In the rows, zero is written as 128.
Rotation paths and how fast each direction turns (deg/step):
Each turn is a multiple of 5 degrees from 10 to 175, or 0.
Each row of a path follows its step; steps can be skipped.
path 1
step 0: [131 125 127 130 134 136 126 140 130 122 118 133 123 119 128 131 133 130
 133 128 124 137 128 117 120 127 134 124 127 109 131 124 135 112 115 133
 124 119 135 134 121 137 120 120 129 132 136 130 129 126 132 138 124]
step 1: [129 128 117 133 110 121 133 115 109 128 129 134 125 117 130 128 135 127
 139 137 130 134 127 138 130 129 130 133 122 133 137 127 127 131 129 136
 125 124 121 129 138 128 117 131 128 133 122 126 139 121 130 128 132]
step 2: [133 122 133 122 123 117 119 131 139 126 125 134 129 123 130 121 113 125
 124 135 134 110 123 127 131 132 138 124 130 138 122 120 139 127 138 126
 126 124 133 140 125 125 126 126 134 131 129 112 127 132 132 133 125]
step 3: [127 133 128 133 140 140 125 117 122 122 122 136 121 117 124 122 122 120
 124 113 124 132 123 131 124 141 124 128 127 117 124 126 116 124 124 130
 144 137 131 131 130 131 127 128 131 136 132 124 135 133 130 137 129]
step 4: [124 133 123 131 124 125 128 125 127 127 118 135 130 125 124 132 121 127
 121 132 128 122 135 128 135 120 122 135 128 146 134 142 121 130 134 127
 124 126 120 133 134 146 123 129 131 136 130 143 128 128 135 117 135]
step 5: [139 126 123 132 140 110 140 127 141 126 132 124 137 128 131 119 123 131
 123 131 127 112 130 125 128 134 123 121 122 129 130 128 125 119 126 133
 128 137 131 129 119 138 133 132 123 116 126 120 130 126 120 137 130]
step 6: [126 132 127 125 133 129 131 125 121 130 124 119 125 125 116 135 131 119
 117 134 122 141 112 119 130 124 127 134 129 117 126 112 132 134 118 127
 131 133 133 132 130 141 127 136 134 130 134 141 127 127 120 134 131]
step 7: [116 126 122 137 121 126 134 133 136 131 124 136 124 127 135 131 140 133
 135 138 132 134 129 120 127 135 126 132 128 125 137 134 132 126 136 139
 112 132 119 128 115 139 125 132 139 134 123 124 131 130 137 120 129]
step 8: [127 122 131 134 124 119 134 125 128 130 145 123 129 122 130 126 108 129
 132 121 131 123 126 136 120 132 137 129 110 128 123 116 131 129 126 132
 120 121 126 129 127 126 125 142 127 134 127 124 120 117 124 137 125]
step 9: [134 133 142 117 122 132 126 125 130 127 120 134 118 119 118 129 112 122
 127 137 124 140 128 126 138 131 127 120 127 120 120 131 134 139 130 128
 137 135 127 121 125 126 136 127 146 131 133 124 135 128 127 126 127]
step 10: [131 122 127 130 126 139 132 132 124 128 123 133 129 114 137 123 120 138
 131 112 124 127 132 113 125 132 121 125 140 130 127 138 116 125 142 133
 123 130 124 130 126 134 116 134 129 133 117 132 121 128 129 126 130]
Speeds:
[128 126 130 125 126 125 131 129 131 125 130 127 127 127 128 128 128 129
 126 126 130 125 125 129 129 130 126 129 126 128 128 127 129 125 131 127
 126 126 124 130 129 127 129 129 124 124 128 127 129 127 129 126 126] -> 120
path 2
step 0: [137 119 130 137 122 135 131 118 137 128 130 125 134 127 134 124 137 123
 123 119 122 120 133 129 135 131 131 137 137 125 131 130 132 119 129 111
 125 128 140 135 132 137 123 138 127 141 136 133 127 135 135 127 118]
step 1: [126 126 134 134 123 122 126 129 119 129 123 126 118 120 133 130 132 116
 129 127 121 130 129 131 126 118 110 134 124 140 123 128 139 122 131 123
 134 121 129 122 138 119 136 124 129 137 137 115 118 128 132 142 130]
step 2: [111 123 123 128 131 115 136 140 124 127 136 122 125 134 137 141 123 125
 127 123 133 128 136 117 121 130 129 134 128 135 133 128 125 123 125 138
 119 130 142 128 121 136 124 125 123 136 130 127 126 139 131 131 122]
step 3: [115 111 132 119 123 134 129 120 121 123 117 130 129 127 120 138 132 133
 132 116 122 120 130 124 139 119 118 128 129 123 128 131 131 125 126 142
 124 137 121 129 123 127 133 140 132 129 128 132 132 129 137 121 129]
step 4: [129 140 132 126 123 125 129 123 121 139 123 120 141 128 126 143 121 127
 125 122 130 127 118 119 136 140 131 137 132 134 134 127 140 124 130 128
 134 120 128 123 132 132 132 137 131 132 133 131 121 118 118 120 117]
step 5: [122 131 131 121 129 129 135 125 127 127 132 137 132 120 140 128 125 132
 123 126 126 124 124 133 121 114 147 127 126 136 119 131 123 118 127 131
 121 115 131 130 132 126 142 133 149 129 131 126 122 127 131 133 127]
step 6: [125 128 127 133 119 129 143 126 128 117 135 120 122 131 129 128 136 131
 111 130 127 122 141 131 129 136 123 130 129 135 133 128 134 128 121 136
 128 115 132 136 139 124 115 132 136 125 137 141 139 124 131 129 129]
step 7: [125 127 131 127 126 125 134 119 128 129 131 121 136 126 129 130 123 127
 137 139 130 111 128 125 129 120 117 134 134 142 119 126 131 127 131 123
 129 141 123 143 126 121 131 121 124 130 143 136 117 126 127 128 140]
step 8: [130 124 138 135 125 120 130 129 138 131 138 129 138 119 138 137 136 127
 133 127 138 132 136 133 123 132 117 133 139 134 138 129 122 128 128 130
 127 124 127 117 114 129 133 140 131 138 136 121 128 134 127 120 124]
step 9: [125 126 144 123 110 136 129 125 134 130 126 130 128 123 133 139 128 124
 124 122 130 127 142 121 122 126 130 125 123 123 133 125 142 114 124 130
 126 133 123 128 130 125 133 118 128 128 120 119 126 123 144 133 126]
step 10: [116 117 122 126 137 122 138 127 126 135 129 112 128 131 119 130 132 127
 125 131 129 119 129 126 128 130 130 128 135 128 130 115 136 117 132 124
 123 116 123 125 131 136 121 139 125 131 121 123 114 118 130 132 124]
Speeds:
[127 128 127 126 127 126 126 127 128 128 125 127 128 126 126 127 125 128
 130 128 129 126 125 129 130 132 127 128 128 131 128 127 133 128 129 124
 126 128 128 127 129 125 126 130 126 126 129 128 126 126 128 131 130] -> 120
[129 130 124 131 130 128 132 129 127 126 125 128 127 128 129 130 129 129
 128 131 126 129 129 130 129 129 125 128 129 130 127 126 126 129 130 129
 127 132 132 129 128 126 127 126 130 129 129 127 128 127 129 132 127] -> 70
